In the data rows, zero lies at 7.5, halfway between 7 and 8.
Here are some points, one per row:
(6, 8, 5, 5, 3, 10, 6, 7, 8, 7, 11, 8, 7, 5, 8, 11, 8, 10, 6,
 10, 7, 9, 5, 7, 7, 7, 5, 11, 11, 7, 7, 10)
(7, 6, 6, 7, 7, 8, 7, 4, 5, 11, 5, 7, 8, 9, 7, 8, 5, 7, 11,
 7, 8, 7, 5, 4, 7, 10, 9, 8, 7, 4, 4, 9)
(6, 7, 7, 9, 5, 5, 7, 7, 9, 6, 5, 6, 10, 8, 7, 10, 6, 8, 4,
 7, 6, 10, 3, 4, 6, 9, 9, 6, 7, 7, 9, 6)
(6, 9, 6, 8, 6, 8, 11, 8, 4, 8, 7, 5, 7, 8, 7, 6, 12, 9, 5,
 8, 10, 9, 7, 8, 5, 8, 9, 8, 10, 12, 5, 11)
(6, 10, 9, 6, 7, 5, 8, 7, 9, 5, 9, 11, 7, 6, 7, 7, 7, 11, 10,
 5, 6, 7, 9, 8, 5, 5, 9, 8, 6, 10, 10, 10)
(6, 7, 7, 10, 9, 5, 7, 10, 8, 5, 8, 9, 5, 9, 9, 6, 7, 6, 7,
 9, 6, 9, 7, 5, 10, 5, 7, 7, 9, 8, 5, 7)
(8, 5, 4, 8, 6, 7, 8, 6, 9, 5, 6, 10, 4, 6, 11, 10, 8, 10, 11,
 5, 7, 8, 7, 9, 8, 3, 5, 8, 7, 7, 7, 6)
(9, 4, 8, 6, 8, 6, 8, 6, 9, 7, 6, 7, 8, 6, 6, 6, 8, 8, 10,
 8, 5, 5, 9, 8, 7, 7, 6, 8, 9, 7, 7, 8)
(7, 8, 8, 6, 9, 10, 8, 4, 6, 9, 6, 8, 8, 11, 10, 7, 7, 9, 8,
 9, 5, 7, 5, 8, 4, 4, 8, 3, 9, 7, 6, 4)
(8, 10, 8, 6, 9, 11, 11, 7, 11, 7, 10, 6, 7, 8, 6, 5, 9, 5, 8,
 7, 4, 4, 9, 4, 5, 9, 5, 9, 9, 6, 8, 7)
(10, 5, 9, 5, 11, 10, 9, 10, 8, 4, 7, 9, 10, 10, 8, 10, 8, 6, 10,
 8, 10, 11, 7, 8, 10, 9, 10, 7, 7, 9, 7, 8)
(8, 5, 5, 8, 7, 8, 8, 8, 8, 5, 9, 3, 9, 4, 5, 5, 5, 8, 6,
 7, 6, 9, 11, 8, 9, 5, 11, 6, 10, 10, 7, 4)
(6, 10, 10, 8, 5, 9, 9, 8, 7, 11, 6, 9, 7, 7, 6, 10, 5, 4, 8,
 10, 4, 10, 10, 7, 8, 9, 8, 5, 9, 9, 9, 12)
(7, 6, 11, 7, 9, 4, 7, 7, 4, 5, 8, 6, 6, 8, 5, 9, 8, 5, 8,
 6, 5, 8, 6, 11, 5, 9, 7, 6, 8, 4, 9, 10)
(8, 8, 6, 8, 7, 8, 8, 6, 8, 5, 9, 10, 10, 7, 11, 5, 5, 9, 8,
 10, 8, 9, 11, 10, 6, 11, 8, 11, 5, 7, 8, 6)
(9, 9, 4, 6, 8, 10, 6, 7, 6, 8, 5, 5, 6, 9, 9, 5, 7, 9, 7,
 6, 5, 6, 7, 10, 11, 11, 8, 9, 8, 6, 8, 9)
(9, 11, 9, 8, 10, 8, 6, 5, 6, 7, 6, 9, 7, 5, 7, 11, 10, 5, 6,
 3, 5, 9, 8, 7, 13, 10, 6, 9, 9, 7, 5, 7)
(10, 10, 7, 9, 8, 7, 8, 7, 7, 12, 10, 8, 10, 6, 8, 8, 9, 6, 8,
 6, 9, 11, 9, 10, 4, 6, 5, 8, 5, 6, 8, 4)
(5, 5, 6, 8, 3, 6, 10, 8, 7, 7, 10, 5, 8, 9, 9, 5, 9, 6, 10,
 5, 7, 7, 9, 10, 9, 6, 6, 7, 6, 5, 4, 8)
(5, 9, 6, 7, 11, 6, 7, 7, 7, 9, 9, 10, 8, 8, 5, 8, 7, 9, 6,
 10, 10, 9, 12, 8, 9, 5, 10, 6, 11, 2, 8, 8)
(9, 5, 7, 10, 9, 8, 8, 6, 5, 8, 10, 6, 4, 9, 9, 9, 6, 7, 11,
 5, 9, 10, 8, 6, 5, 8, 8, 10, 10, 10, 11, 7)
(8, 9, 8, 6, 9, 6, 7, 5, 7, 6, 5, 4, 9, 9, 10, 10, 5, 8, 5,
 9, 10, 6, 6, 8, 6, 5, 7, 10, 9, 6, 6, 6)
(5, 7, 10, 7, 6, 9, 5, 10, 9, 6, 5, 8, 9, 7, 9, 8, 12, 7, 6,
 5, 5, 7, 10, 10, 6, 7, 7, 6, 9, 8, 8, 7)
(7, 7, 10, 10, 7, 8, 4, 5, 7, 6, 10, 7, 8, 6, 12, 7, 6, 8, 7,
 7, 10, 5, 5, 8, 8, 10, 6, 3, 9, 9, 10, 9)
(9, 5, 9, 9, 6, 9, 7, 10, 7, 9, 9, 7, 10, 6, 7, 8, 6, 6, 3,
 6, 8, 5, 7, 9, 5, 5, 9, 12, 7, 5, 8, 7)
(9, 6, 6, 11, 10, 6, 8, 6, 10, 7, 4, 7, 9, 4, 8, 7, 10, 9, 7,
 9, 9, 8, 10, 7, 5, 10, 8, 8, 9, 6, 9, 11)
(7, 9, 6, 8, 10, 7, 6, 6, 7, 6, 9, 6, 10, 7, 9, 5, 5, 7, 5,
 10, 4, 9, 6, 6, 9, 5, 7, 6, 3, 8, 6, 12)
(9, 10, 11, 5, 7, 6, 9, 10, 7, 7, 8, 7, 7, 9, 9, 6, 8, 7, 8,
 5, 9, 9, 7, 7, 8, 6, 11, 11, 8, 8, 4, 7)
(9, 7, 4, 6, 2, 6, 5, 8, 4, 4, 7, 12, 6, 8, 6, 5, 8, 5, 8,
 7, 10, 5, 9, 5, 7, 9, 7, 6, 9, 7, 10, 5)
(8, 14, 3, 11, 9, 8, 8, 11, 8, 6, 4, 7, 5, 9, 4, 7, 5, 7, 9,
 7, 6, 4, 4, 12, 8, 8, 7, 8, 8, 9, 8, 7)
(12, 7, 10, 10, 5, 5, 5, 5, 9, 9, 9, 8, 11, 10, 7, 6, 7, 7, 9,
 9, 9, 6, 9, 9, 10, 6, 6, 9, 11, 11, 8, 8)
(3, 7, 8, 10, 9, 5, 7, 10, 6, 9, 6, 7, 6, 8, 10, 10, 5, 7, 7,
 8, 9, 4, 11, 5, 6, 9, 8, 10, 6, 9, 9, 7)
(9, 6, 10, 6, 7, 11, 8, 7, 7, 7, 8, 7, 4, 7, 4, 10, 3, 10, 4,
 5, 10, 7, 10, 7, 7, 7, 7, 7, 5, 8, 6, 10)
(10, 9, 8, 4, 6, 10, 9, 10, 10, 10, 3, 5, 7, 9, 8, 5, 7, 9, 8,
 7, 9, 9, 9, 6, 10, 6, 5, 7, 7, 6, 12, 7)
(6, 9, 11, 11, 5, 10, 10, 4, 10, 3, 7, 7, 8, 11, 5, 7, 10, 9, 8,
 10, 9, 9, 7, 7, 8, 8, 9, 8, 6, 5, 8, 5)
(4, 6, 4, 5, 11, 10, 6, 6, 11, 7, 7, 6, 8, 6, 5, 7, 10, 2, 9,
 6, 11, 9, 6, 7, 6, 8, 7, 7, 5, 9, 8, 9)
(8, 9, 9, 9, 7, 7, 9, 10, 8, 8, 11, 8, 7, 3, 10, 5, 6, 9, 10,
 4, 9, 7, 5, 4, 8, 8, 9, 5, 11, 6, 7, 7)
(8, 5, 8, 8, 8, 10, 11, 10, 3, 9, 8, 8, 11, 5, 8, 11, 8, 8, 11,
 8, 4, 8, 7, 7, 9, 10, 8, 6, 4, 6, 8, 7)
(5, 6, 10, 9, 6, 10, 5, 8, 9, 10, 7, 8, 4, 5, 9, 7, 7, 4, 8,
 8, 8, 10, 7, 9, 9, 5, 9, 8, 6, 8, 8, 8)
(4, 5, 9, 6, 8, 8, 9, 5, 8, 9, 7, 12, 10, 5, 6, 6, 5, 8, 8,
 8, 9, 4, 7, 9, 9, 8, 7, 9, 8, 12, 6, 6)
(5, 8, 7, 6, 7, 6, 11, 6, 8, 9, 8, 6, 5, 8, 9, 9, 8, 8, 4,
 7, 9, 8, 10, 8, 8, 10, 5, 4, 6, 9, 7, 4)
(8, 8, 11, 3, 7, 5, 8, 8, 7, 6, 5, 8, 7, 4, 7, 7, 8, 7, 8,
 11, 9, 9, 4, 5, 7, 7, 8, 8, 5, 7, 8, 8)
(6, 7, 9, 7, 9, 7, 8, 10, 7, 9, 7, 6, 8, 7, 5, 7, 9, 11, 7,
 8, 9, 6, 5, 10, 11, 8, 5, 8, 7, 6, 11, 6)
(11, 8, 7, 8, 7, 6, 6, 10, 12, 8, 8, 6, 6, 7, 8, 11, 9, 8, 9,
 11, 8, 5, 9, 9, 5, 8, 9, 3, 7, 7, 2, 7)
(9, 6, 6, 6, 9, 7, 13, 9, 9, 7, 8, 12, 8, 10, 10, 8, 10, 4, 4,
 8, 8, 6, 7, 7, 7, 7, 7, 6, 9, 8, 7, 9)
(6, 9, 5, 5, 5, 6, 6, 6, 7, 9, 10, 6, 10, 9, 6, 11, 11, 7, 8,
 6, 7, 5, 7, 5, 11, 6, 13, 7, 5, 8, 10, 9)
(10, 7, 8, 7, 9, 8, 7, 7, 6, 10, 10, 7, 2, 6, 7, 7, 10, 9, 5,
 11, 4, 6, 7, 8, 8, 8, 9, 9, 5, 8, 9, 4)
(6, 7, 7, 6, 8, 5, 5, 11, 8, 6, 10, 6, 9, 9, 7, 10, 5, 9, 9,
 8, 5, 9, 8, 6, 6, 8, 3, 9, 9, 10, 7, 6)
(9, 6, 7, 7, 7, 6, 5, 9, 12, 11, 8, 10, 5, 12, 6, 5, 7, 10, 6,
 6, 5, 9, 5, 9, 6, 11, 9, 8, 7, 7, 7, 7)
(9, 7, 7, 10, 8, 10, 4, 10, 4, 7, 6, 10, 9, 8, 5, 6, 10, 10, 6,
 6, 8, 6, 9, 5, 6, 5, 5, 6, 5, 8, 5, 8)
Along one direction, these points spread out more than along any other. Take the direction at right angles to it along which they spread out most. Go by this last direction. How far along it is each point below, from 0 to 99? The average is 50, and the first point in the table lies past the average. One standard deviation of the points above along it is 16.
(5, 9, 6, 7, 11, 6, 7, 7, 7, 9, 9, 10, 8, 8, 5, 8, 7, 9, 6,
 10, 10, 9, 12, 8, 9, 5, 10, 6, 11, 2, 8, 8) --> 55
(6, 7, 7, 10, 9, 5, 7, 10, 8, 5, 8, 9, 5, 9, 9, 6, 7, 6, 7,
 9, 6, 9, 7, 5, 10, 5, 7, 7, 9, 8, 5, 7) --> 51
(6, 8, 5, 5, 3, 10, 6, 7, 8, 7, 11, 8, 7, 5, 8, 11, 8, 10, 6,
 10, 7, 9, 5, 7, 7, 7, 5, 11, 11, 7, 7, 10) --> 61
(11, 8, 7, 8, 7, 6, 6, 10, 12, 8, 8, 6, 6, 7, 8, 11, 9, 8, 9,
 11, 8, 5, 9, 9, 5, 8, 9, 3, 7, 7, 2, 7) --> 39
(8, 5, 5, 8, 7, 8, 8, 8, 8, 5, 9, 3, 9, 4, 5, 5, 5, 8, 6,
 7, 6, 9, 11, 8, 9, 5, 11, 6, 10, 10, 7, 4) --> 54
(7, 9, 6, 8, 10, 7, 6, 6, 7, 6, 9, 6, 10, 7, 9, 5, 5, 7, 5,
 10, 4, 9, 6, 6, 9, 5, 7, 6, 3, 8, 6, 12) --> 56
(6, 9, 5, 5, 5, 6, 6, 6, 7, 9, 10, 6, 10, 9, 6, 11, 11, 7, 8,
 6, 7, 5, 7, 5, 11, 6, 13, 7, 5, 8, 10, 9) --> 60
(6, 7, 7, 9, 5, 5, 7, 7, 9, 6, 5, 6, 10, 8, 7, 10, 6, 8, 4,
 7, 6, 10, 3, 4, 6, 9, 9, 6, 7, 7, 9, 6) --> 57
(10, 7, 8, 7, 9, 8, 7, 7, 6, 10, 10, 7, 2, 6, 7, 7, 10, 9, 5,
 11, 4, 6, 7, 8, 8, 8, 9, 9, 5, 8, 9, 4) --> 25
(8, 9, 9, 9, 7, 7, 9, 10, 8, 8, 11, 8, 7, 3, 10, 5, 6, 9, 10,
 4, 9, 7, 5, 4, 8, 8, 9, 5, 11, 6, 7, 7) --> 65
(6, 7, 9, 7, 9, 7, 8, 10, 7, 9, 7, 6, 8, 7, 5, 7, 9, 11, 7,
 8, 9, 6, 5, 10, 11, 8, 5, 8, 7, 6, 11, 6) --> 30
(9, 9, 4, 6, 8, 10, 6, 7, 6, 8, 5, 5, 6, 9, 9, 5, 7, 9, 7,
 6, 5, 6, 7, 10, 11, 11, 8, 9, 8, 6, 8, 9) --> 7
